Here is a table of points, one per row:
[ 1.1  2.2  0.3 -1.2 -1.1  0.4  1.1 -0.2 -0.1 -0.4  0.6 -1.4  1.   2.
 -1.2  1.8 -0.8  2.5  0.4 -0.2  0.7 -0.1 -0.8  0.1]
[ 1.  -1.5  0.1 -0.4 -0.2  0.3  0.3 -0.8 -0.9  0.5 -1.6 -1.8 -1.9  1.5
  2.   0.4 -0.6 -0.8  2.4  0.7 -0.4  0.1  0.7 -2.4]
[ 0.  -0.6  0.   0.9 -0.5 -1.6  0.1  0.7  0.  -0.3 -0.8  0.9 -1.   1.1
  1.  -1.3  0.3 -0.5  0.3  2.   1.3 -1.4 -0.5 -0.5]
[ 1.3 -1.4  1.2  0.4 -2.  -1.1  1.1 -2.2 -0.1 -0.9  2.   0.1  0.1 -0.3
  0.  -1.   0.3 -1.5 -1.5 -0.5 -0.5 -0.7  0.9  1.6]
[ 0.4 -0.2 -0.9 -2.1  0.5 -1.8 -1.3  1.4 -0.7  0.5  0.6 -0.4 -0.1  0.6
 -0.9 -0.9 -0.5  0.9  0.1  0.3 -1.6 -0.6 -1.2  0.1]
[ 0.2 -0.2 -0.9  0.6 -0.5 -0.8  0.6 -1.8  1.5  0.4  0.8 -0.1  1.7 -2.5
  1.1 -1.8 -1.8  1.3  1.4 -0.6 -0.1  0.2 -0.4 -0.2]
[ 0.1 -1.1  0.7  0.5  1.2 -0.3  0.  -0.8 -1.7 -0.1  0.1  0.1  1.6  0.1
  0.2  0.4  0.2  0.8 -2.2  1.  -0.8  0.4 -0.6 -0.4]
[ 0.4  0.9 -0.9 -0.6  1.   1.   1.   0.5 -1.5  0.7  1.5  1.2  0.4 -2.1
  0.4  1.7  1.3 -0.8  2.   0.7 -0.7 -1.6 -1.6  0.9]
[-0.9 -0.2 -1.4 -2.4  0.4  0.5  0.5 -1.2 -1.3  1.3 -0.9  0.  -0.6  0.5
  1.6 -1.8  1.4  0.7 -1.8 -0.9  0.6  0.2 -0.5  1.7]
[-0.7  0.3  1.8  0.9  1.6  0.5  0.4  0.4  1.1  1.2 -0.6  0.8 -0.4  0.8
  1.1 -1.3  0.2  2.3  0.5  0.  -1.2 -0.8 -0.2  0.7]
[-0.7 -0.4  0.   0.6  0.   0.2  1.5 -1.2  1.2  0.7  0.  -1.4  0.9 -1.4
 -2.3 -1.7 -1.2  0.   0.5 -1.5 -0.3 -1.3  0.7 -1.3]
[ 0.1 -0.6  0.6 -0.8  0.2 -1.4  0.4  1.8 -0.3  0.5 -0.1  1.   1.1  0.4
 -1.5  0.2  0.1 -0.4  0.4 -1.1 -1.3  0.9  0.5 -0.2]
[-0.3 -0.2 -1.1 -1.2 -2.   1.2  1.5 -0.1 -0.3  0.2 -1.1  0.   0.7  0.7
  0.5  0.5  0.8 -0.6 -0.3  0.2  1.6 -0.3  0.5 -0.3]
[-0.3  1.1  0.1  0.3  0.4 -0.2 -1.4 -0.2 -0.7  0.1 -1.7 -0.7  1.7 -2.6
  1.   1.1 -2.5 -0.9 -0.8 -1.5  0.8  0.3 -1.2  0.2]
[-0.6  0.4 -0.5 -0.6 -0.1  2.   0.5 -0.2 -0.8  0.  -0.7  0.7 -1.   1.7
  0.  -1.7 -0.8 -1.7  0.6 -1.9 -0.7 -0.7 -0.3  2.5]
[-2.1 -0.1 -1.4 -0.9 -0.9  0.8  0.8  0.1  0.5  0.5  0.3  0.9 -1.4 -1.2
 -0.1  1.9 -1.2  0.3  0.3  1.3 -0.4  0.6  0.5  1.3]
[-0.5 -0.5  0.5  0.5 -1.2 -0.2  1.   0.   0.5  0.  -1.7  0.4 -0.1  0.9
  0.   0.   0.2 -1.4 -0.1  2.6  0.4 -1.5 -0.9 -1.5]
[ 0.2 -0.2  0.6 -0.3  1.1  0.5  0.9  0.5  1.6 -2.3 -0.8 -1.5  0.3  0.6
  0.3  1.3  0.2  1.2  1.2 -1.1  0.  -0.6 -0.2  0.1]
[-0.5 -0.6  0.7  0.  -0.3 -2.3  0.   1.5  1.2 -0.2 -2.1 -0.1 -0.8 -0.5
 -0.4  0.9  1.1  0.   0.5 -1.7 -1.4  0.4  0.7  0.5]
[ 2.4 -0.2  0.5 -0.8  1.4  0.8 -1.1  0.3 -0.8  1.3  1.6 -0.8 -0.4  0.6
  0.8  1.2 -1.3 -1.5 -0.4 -0.3  0.7  0.9  1.5 -1.4]
[ 0.8  0.6  2.  -0.6  0.9 -0.9 -0.4 -0.9  0.6  0.1 -0.9  1.1 -0.8 -0.3
 -0.9  0.   0.1 -0.5  0.6 -0.5  1.3  0.8 -1.3  1. ]
[ 0.2  1.8 -0.9  0.   0.7  0.1  0.   0.7  1.8 -0.1  0.9 -0.5  1.3  0.9
  1.  -0.1  0.9 -0.4 -0.3  1.  -0.5  0.7  1.  -1.2]
[-1.3  0.  -1.5  0.6  0.3 -0.9  2.5 -0.6 -0.1 -0.9  1.  -0.2 -2.2 -0.8
 -0.9  0.9 -1.4 -0.6 -0.1  0.  -0.7 -0.4  0.   0.5]
[-0.6 -1.3  0.2  1.3  0.9  0.  -0.7  0.5  0.7  1.8  0.2 -1.3 -1.  -0.4
 -1.  -0.3  1.3  1.  -0.4 -0.2  3.1  0.3 -0.7  0.4]
[ 1.9  0.8 -0.3  1.6 -1.   2.4  0.5  0.9 -1.9 -0.5 -1.2 -0.3 -0.4 -2.2
 -0.3 -0.1  2.6  1.2 -0.4 -0.3 -0.6 -0.4  0.4 -0.9]
[-0.6 -0.4  0.2 -0.3  0.  -0.1  0.5 -1.  -0.7  0.5  1.3 -1.2 -1.2 -0.9
  1.2  2.2 -0.9  0.3  0.7  0.2 -0.1  0.2  2.4  0.9]
[-0.1  0.9  1.3  0.9  0.8 -0.8 -1.  -0.1 -1.3  0.1  1.   0.7  0.4  0.8
 -0.5 -1.  -0.4  0.7  1.2  0.8  0.5  1.   0.2  1. ]
[-3.1 -0.4  2.1 -0.2 -1.6  1.1 -0.3  0.1 -1.1  0.3  1.4 -0.1 -0.4  0.1
  0.2 -0.2  1.3 -1.1  0.3 -1.1 -1.   1.7 -2.2 -0.6]
[-1.1  1.1 -0.1 -0.2 -0.8  0.4 -0.2  0.2 -0.6 -2.   0.7 -0.9  0.9  0.8
  1.7  0.4  0.8 -0.8  0.6 -1.5  0.5  0.   0.8  1.5]
[ 0.7  2.6  0.1  0.9 -0.2 -0.2  0.   0.7  1.7  1.3 -0.3 -0.2 -1.   0.7
 -0.9 -1.2  0.  -1.4 -0.8  0.9 -0.9  1.4  0.7 -0.5]
[ 0.7  0.5 -0.3  0.3 -1.1 -0.8 -2.3 -0.9  0.   0.4  0.2  0.6 -1.3  0.2
 -0.9  1.1 -0.4  0.2 -0.8 -0.9  0.1 -0.3 -2.1 -1. ]
[ 0.6 -1.5  1.4 -1.4 -0.6 -1.2  0.  -1.1  0.5  0.4  0.8 -0.2  1.3 -1.4
 -1.  -0.5  0.6  0.  -1.   0.9 -0.8 -0.5  1.4 -0.2]
[-0.3 -1.8  0.2  0.8  0.1  0.9 -1.5  1.5  0.4 -0.6 -0.5 -2.6 -0.7  0.2
 -1.1 -0.9 -0.6  1.3 -1.4  1.2 -0.4 -0.6 -0.9  1.3]
[-0.4 -0.7  0.9 -0.9  0.3  1.5 -2.2 -0.2  1.7  0.7 -0.6  2.2  0.1  0.5
 -0.7  0.6 -0.5  0.7  0.1 -0.2 -0.3 -1.5  0.7  0.4]
[ 0.4 -2.1 -1.5  2.3 -0.1 -0.3 -1.  -1.1  0.3  0.9 -0.5 -0.5  2.   0.9
 -1.4  2.1  1.6 -1.2  0.6 -0.5  0.   1.3 -0.6  0.9]
[-0.9  0.5 -1.1  1.3 -1.5 -0.7 -0.5  1.3 -0.9  0.1 -1.4  0.4  1.9 -0.3
  1.7 -0.9 -2.  -0.4  0.6  1.5  0.8  0.4  0.5  0. ]
[ 2.1  1.3 -0.3 -0.1  0.9  0.9  0.6  0.1  1.9 -0.9  0.1  0.6  0.2  0.7
  0.9 -0.4 -0.2 -0.7 -0.7  1.1 -0.1  1.6 -0.3 -0.2]
[ 1.  -1.9  0.1  0.7  0.4  0.   0.3  1.6 -0.8  1.1  0.9  2.1  0.   0.2
  0.1  0.2 -0.9  1.2 -1.5 -1.1  0.9 -0.1  0.2 -0.1]
[-0.5  0.4 -1.4  0.7  0.9  0.7  1.1  0.3  1.   0.3 -0.1  0.  -1.1 -1.
 -0.1 -0.1 -0.1 -1.6 -1.2  1.8  0.2  1.3  0.2  0.1]
[-0.9  0.6 -1.7 -0.7  0.4  1.1  0.3  0.9  1.  -0.8  1.5 -0.5  0.1  0.6
  1.5 -1.   0.8 -0.5 -1.3 -0.4  0.2 -0.6  0.2 -1.7]
[-1.5  0.  -0.6  0.3  1.9 -0.4 -1.5 -1.6 -1.5 -1.7 -0.7  1.   0.   0.7
 -1.5 -0.7  0.   1.2  0.4  0.1 -0.6  1.2  0.8 -1. ]
[ 1.2 -0.8  0.3 -1.4  0.4  1.   0.4  1.1  0.2 -2.8  0.1  0.3  0.6 -0.1
 -0.4  0.5 -0.4  0.8  1.5 -0.7  1.8  1.2 -0.2 -0.3]
[ 1.6  1.3 -0.5  0.3 -1.1  1.  -1.  -0.7  0.2 -0.7  0.3 -0.6 -1.5 -1.7
 -1.  -1.2  1.9  0.6  1.6  0.1 -0.5 -1.4  0.8 -0.3]
[-0.3  0.8  0.9  0.3  0.6 -1.4 -0.4  0.  -1.8  0.2  0.2  1.1  1.1  1.
  0.1  0.3  0.  -1.1 -0.9  0.6  0.9 -1.6  0.9 -1. ]
[-0.2  1.   0.7  0.  -0.3 -2.  -1.1 -0.3  0.4 -0.6  0.3  1.3 -0.1  0.2
  0.6  0.5  0.4  1.2 -0.7 -0.6 -0.8 -0.1 -0.3 -0.4]
Along one direction, these points spread out more than along any other. Take the direction at right angles to it along which they spread out most. Go by this last direction. For each point below, how far along it does it lie, from 0 to 99? The average is 50, and the first point in the table lies past the average. One standard deviation of the points above along it is 16.
[ 0.4 -2.1 -1.5  2.3 -0.1 -0.3 -1.  -1.1  0.3  0.9 -0.5 -0.5  2.   0.9
 -1.4  2.1  1.6 -1.2  0.6 -0.5  0.   1.3 -0.6  0.9] --> 55
[ 0.4 -0.2 -0.9 -2.1  0.5 -1.8 -1.3  1.4 -0.7  0.5  0.6 -0.4 -0.1  0.6
 -0.9 -0.9 -0.5  0.9  0.1  0.3 -1.6 -0.6 -1.2  0.1] --> 46
[-0.2  1.   0.7  0.  -0.3 -2.  -1.1 -0.3  0.4 -0.6  0.3  1.3 -0.1  0.2
  0.6  0.5  0.4  1.2 -0.7 -0.6 -0.8 -0.1 -0.3 -0.4] --> 46
[-0.5 -0.5  0.5  0.5 -1.2 -0.2  1.   0.   0.5  0.  -1.7  0.4 -0.1  0.9
  0.   0.   0.2 -1.4 -0.1  2.6  0.4 -1.5 -0.9 -1.5] --> 20
[ 0.2 -0.2  0.6 -0.3  1.1  0.5  0.9  0.5  1.6 -2.3 -0.8 -1.5  0.3  0.6
  0.3  1.3  0.2  1.2  1.2 -1.1  0.  -0.6 -0.2  0.1] --> 66
[-3.1 -0.4  2.1 -0.2 -1.6  1.1 -0.3  0.1 -1.1  0.3  1.4 -0.1 -0.4  0.1
  0.2 -0.2  1.3 -1.1  0.3 -1.1 -1.   1.7 -2.2 -0.6] --> 68
[ 0.2 -0.2 -0.9  0.6 -0.5 -0.8  0.6 -1.8  1.5  0.4  0.8 -0.1  1.7 -2.5
  1.1 -1.8 -1.8  1.3  1.4 -0.6 -0.1  0.2 -0.4 -0.2] --> 67
[ 1.6  1.3 -0.5  0.3 -1.1  1.  -1.  -0.7  0.2 -0.7  0.3 -0.6 -1.5 -1.7
 -1.  -1.2  1.9  0.6  1.6  0.1 -0.5 -1.4  0.8 -0.3] --> 65
[ 2.1  1.3 -0.3 -0.1  0.9  0.9  0.6  0.1  1.9 -0.9  0.1  0.6  0.2  0.7
  0.9 -0.4 -0.2 -0.7 -0.7  1.1 -0.1  1.6 -0.3 -0.2] --> 25
[ 0.4  0.9 -0.9 -0.6  1.   1.   1.   0.5 -1.5  0.7  1.5  1.2  0.4 -2.1
  0.4  1.7  1.3 -0.8  2.   0.7 -0.7 -1.6 -1.6  0.9] --> 74
[-0.9  0.5 -1.1  1.3 -1.5 -0.7 -0.5  1.3 -0.9  0.1 -1.4  0.4  1.9 -0.3
  1.7 -0.9 -2.  -0.4  0.6  1.5  0.8  0.4  0.5  0. ] --> 27
[ 0.7  0.5 -0.3  0.3 -1.1 -0.8 -2.3 -0.9  0.   0.4  0.2  0.6 -1.3  0.2
 -0.9  1.1 -0.4  0.2 -0.8 -0.9  0.1 -0.3 -2.1 -1. ] --> 48
[-0.7  0.3  1.8  0.9  1.6  0.5  0.4  0.4  1.1  1.2 -0.6  0.8 -0.4  0.8
  1.1 -1.3  0.2  2.3  0.5  0.  -1.2 -0.8 -0.2  0.7] --> 45
